(in the rows, 128 means zero)
T: a few groups of rows, each row roughly a mix of its group's hidden directions
T (132 x 10)
[[127 119  75 115 145 110 139 167 118 158]
 [ 97 132 143 168 140 110 118  81 154 128]
 [169 147 105 118 105 120  99 142 170 139]
 [121 139  77 136 116 114 161 158 126 162]
 [ 94 117 138 161 161 116 104 101 162 121]
 [113 118  76 108 163 141 108 152 112 142]
 [100 161 102 126 133  91 114 169 116 147]
 [117 137  89 137 105 188 116 121 136 123]
 [125 137 126 141  99 187 100 104 140 116]
 [145 144 156 132  87 123 158 153 106  94]
 [136 163 113  80 130 113 152 134  99 155]
 [ 97 124 148 142 142 141 166 109  79 117]
 [135 157 128  87 104 107 140 107 173 119]
 [104 138 129 128 106 195 119 124 122 108]
 [107 128  98 138 146 127 117  94 163 173]
 [ 81 126 140 150 153 137 151 106  87 121]
 [132 135 117 125 127 148 101 185  88 136]
 [169 125  98 118 101 118 112 157 168 134]
 [118 114 137 183  96 134 131 136 154  96]
 [ 83  81 110 119 115 104 134 149 115 142]
 [137 109 133 155 106 174 103  98 144 102]
 [115 159 109 122 154 108 105 168  94 147]
 [131 103 122 138 166 171 107 160 100 126]
 [117 126  71 115 147 109 136 160 128 158]
 [ 85 140 107 145 137 124 107 166 109 163]
 [134 117  79 116 120 124 110 161  83 120]
 [106 120 109 136 114 188 109 124 118  96]
 [140 157 156 136 131  98 164 131 171 149]
 [123 106  82 111 153 124 107 131 149 171]
 [126  99 150 139 164 162  98 103 101 117]
 [140 131  91 135  73 126 162 124 105 132]
 [112 144 129  85 116 117 103 125 107  77]
 [121 158 129 115  73  86 121 136 141 122]
 [134 119  82 143  79 128 159 142 117 115]
 [126 121 183 140 131 141 102  87 143 110]
 [125 164 135 121  88  73 127 114 129 134]
 [142 128 189 123 131 132 112  88 132 106]
 [108 146 121 108 161  84 137 164 102 127]
 [153 130 182 144  89 131 139 103 139 118]
 [127 117  85 122 137 117  87 146  86 111]
 [138 136 105  86 119 142 126 181 101 132]
 [151 151 105  95 102 142 137 172 101 128]
 [132 151 135  81 104 124 102 133 107  86]
 [133 132 161 147 134 121 164 105 181 137]
 [109 153  78 137 107 126 160 159 119 141]
 [117 131  93 113  89 113 150 158 100 155]
 [ 88 136 113 141 176 121 105 139 101 152]
 [127 134 147 144  98 187 121 104 151 117]
 [131 100  94 109 170 125 105 132 135 168]
 [156 138 150 150 164 141 124  81 138 152]
 [121 160 134 125  80  82 130 113 144 140]
 [139 105 152 123 103 149 134  90 172 107]
 [100 149 133 114  97  89 123  97 164 122]
 [112 114  91 148 123 173 159 127 153 110]
 [161 108 148 124 121 146 161  79 146 115]
 [ 77 114 150 137 136 119 162 122  89 131]
 [167 145 152  99 114 104 158 120 115 161]
 [134 107 171 132 129 128  81 103 108 101]
 [115 111 134  89 124 104 123 185 133 149]
 [133 139 161 157 100 119 154 146 112  82]
 [121 143  89 134 104 184 109 114 139 135]
 [133 156 157 138  73 123 155 125 135 101]
 [127 127 141 144 101 186 106 101 142 111]
 [132 153 162 157  82 126 157 107 138 117]
 [127 156 112 110  91  93 174 119 134 129]
 [125 118 128 121 145 108  70 126  89 106]
 [147 106 135 133 174 171 110 137  96 125]
 [ 77 114 148 140 165 134 140 115  94 125]
 [127 108 118 127 126 136  83 140  83  90]
 [130 126  89 120 113 148  87 146  86 112]
 [116 131  79 154 114 112 159 162 132 149]
 [144 104 126 135 187 162 123 138 105 123]
 [114 149  99 122 151 120 121 175  87 140]
 [112 167 120 103  79  97 134 127 143 138]
 [142 147 181 128 102 122 145 120 115  87]
 [157 124 191 136 125 135 129  96 116 118]
 [109 153 105 118 147 118 110 169  82 136]
 [102 166  87 143 123 135 162 142 102 140]
 [129 120  95 120 115 144  89 151  82 107]
 [145 124  81 126  73 130 145 141 121 114]
 [166 152 149 140 159 148 105  92 149 125]
 [125 157 116 132 149  95  98 170  99 142]
 [137 134 157 102  84 141  91 116 111 101]
 [124 105 146 176  98 136 119 127 162  98]
 [117 166 162 131 139 122 144 104 174 149]
 [116 135  84 117 147 127 126 111 140 185]
 [170 123 124  86 126 158 132 151  94 127]
 [117 146  77 115 124 109 156 167 115 146]
 [123 166 117 116  79  92 143 142 114 139]
 [118 154 137  96  74 108 116 114 117 103]
 [112 160  83 113 119 145 155 163 123 148]
 [136 130  76 147  97 149 152 124  96 116]
 [ 91 120 139 156 158 106 101 109 166 136]
 [130  96 139 175 165 145 120 119 145 156]
 [ 84 113 112  98 114 114 108 172 121 117]
 [116 123  93 108 164  82 123 138 105 149]
 [ 93 120 148 146 149 140 160 104  84 118]
 [ 97 166 112 112  84 102 137 136 127 154]
 [116 132 148 159 134 104 109  86 172 135]
 [145 121 122 131 152 156 111 169  78 127]
 [159 122 117 111 123  99 154 135 135 185]
 [105 107 132  91 104  97 137 163 115 159]
 [177 128 105 113 107 128  96 134 168 128]
 [184 138 118 110 101 127 105 134 164 131]
 [142 122 183 125 137 150 103  96 117 103]
 [ 77 114 145 148 167 134 147 127 101 117]
 [136 130 183 144 108 148 117  94 134 100]
 [118 106  81 111 169 134 103 142 124 153]
 [144 115 120 119 156  62 126 135 114 146]
 [119 108 134 144 117 182 118  85 149 118]
 [120 144  80 134 117 158 155 122 160 156]
 [128 126 160 112 151 111  82 112 166 146]
 [135 125 149 115  89 129 134  87 176 118]
 [ 80 121 132 123 118 111 162 143  86 144]
 [147 104 145 132 108 139 162  83 163 116]
 [140 136 141 133 138 134  69 164  97 132]
 [127 158 163 130 130 125 151 103 174 157]
 [128 127 188 115 151 106 118 113 151 153]
 [147 130  92 127  71 132 156 127 106 126]
 [ 96 162  84 114 141 100 149 128 136 152]
 [108 142 137 111 104 106 150  71 149 123]
 [135 121 146 142 101 176 134  91 163 137]
 [121 104 142 170 106 166 104 122 143  97]
 [117 115 126 115 169  73 125 145 101 121]
 [178 130 148 142 136 157 135  99 140  93]
 [ 88 101  98 129 106 109 151 162 107 139]
 [125 125 124 145  96 192 128 108 148 120]
 [112 119 181 119 167 122 104 100 138 134]
 [140  99 136 140 184 156 114 128 101 115]
 [144 106 119 147 179 158 127 152 149 151]
 [ 91 111  91 170 132 135 113 132 162 123]
 [130 130 113 147  98 188 115 107 149 117]]

one row of each group, then the others: which group is each in?
[138 132 155 142 124 131 149  88 178 155]  J
[124 108 152 176 102 150 114 112 156 105]  Q
[155 129  83 129  90 128 159 147 112 149]  K
[157 145 148 112  84  95 127 114 118  94]  W

[ 81 123 139 148 156 141 148 112  87 115]  K
[146 113 152 126 108 129 154  73 154 112]  W
[113 127 165 134 153 114 172 111 168 135]  J
[149 138 179 139 127 128 150  78 127 123]  K
[138 103 124 116 156  67 137 140 106 139]  J
[128 157 150 156  82 114 167 122 137 116]  Q
[130 102 138 124 176 164  93 131 118 106]  W
[111 123 108 114 159 148  94  91 145 161]  Q
[150 142  80 141  87 146 123 115 129  98]  K
[135 135 104 134 143 135 141 174  74 139]  W
[140 159 124  76 120 128 151 103 162 129]  W
[128 114 177 129 146 110  88  93 120 115]  J
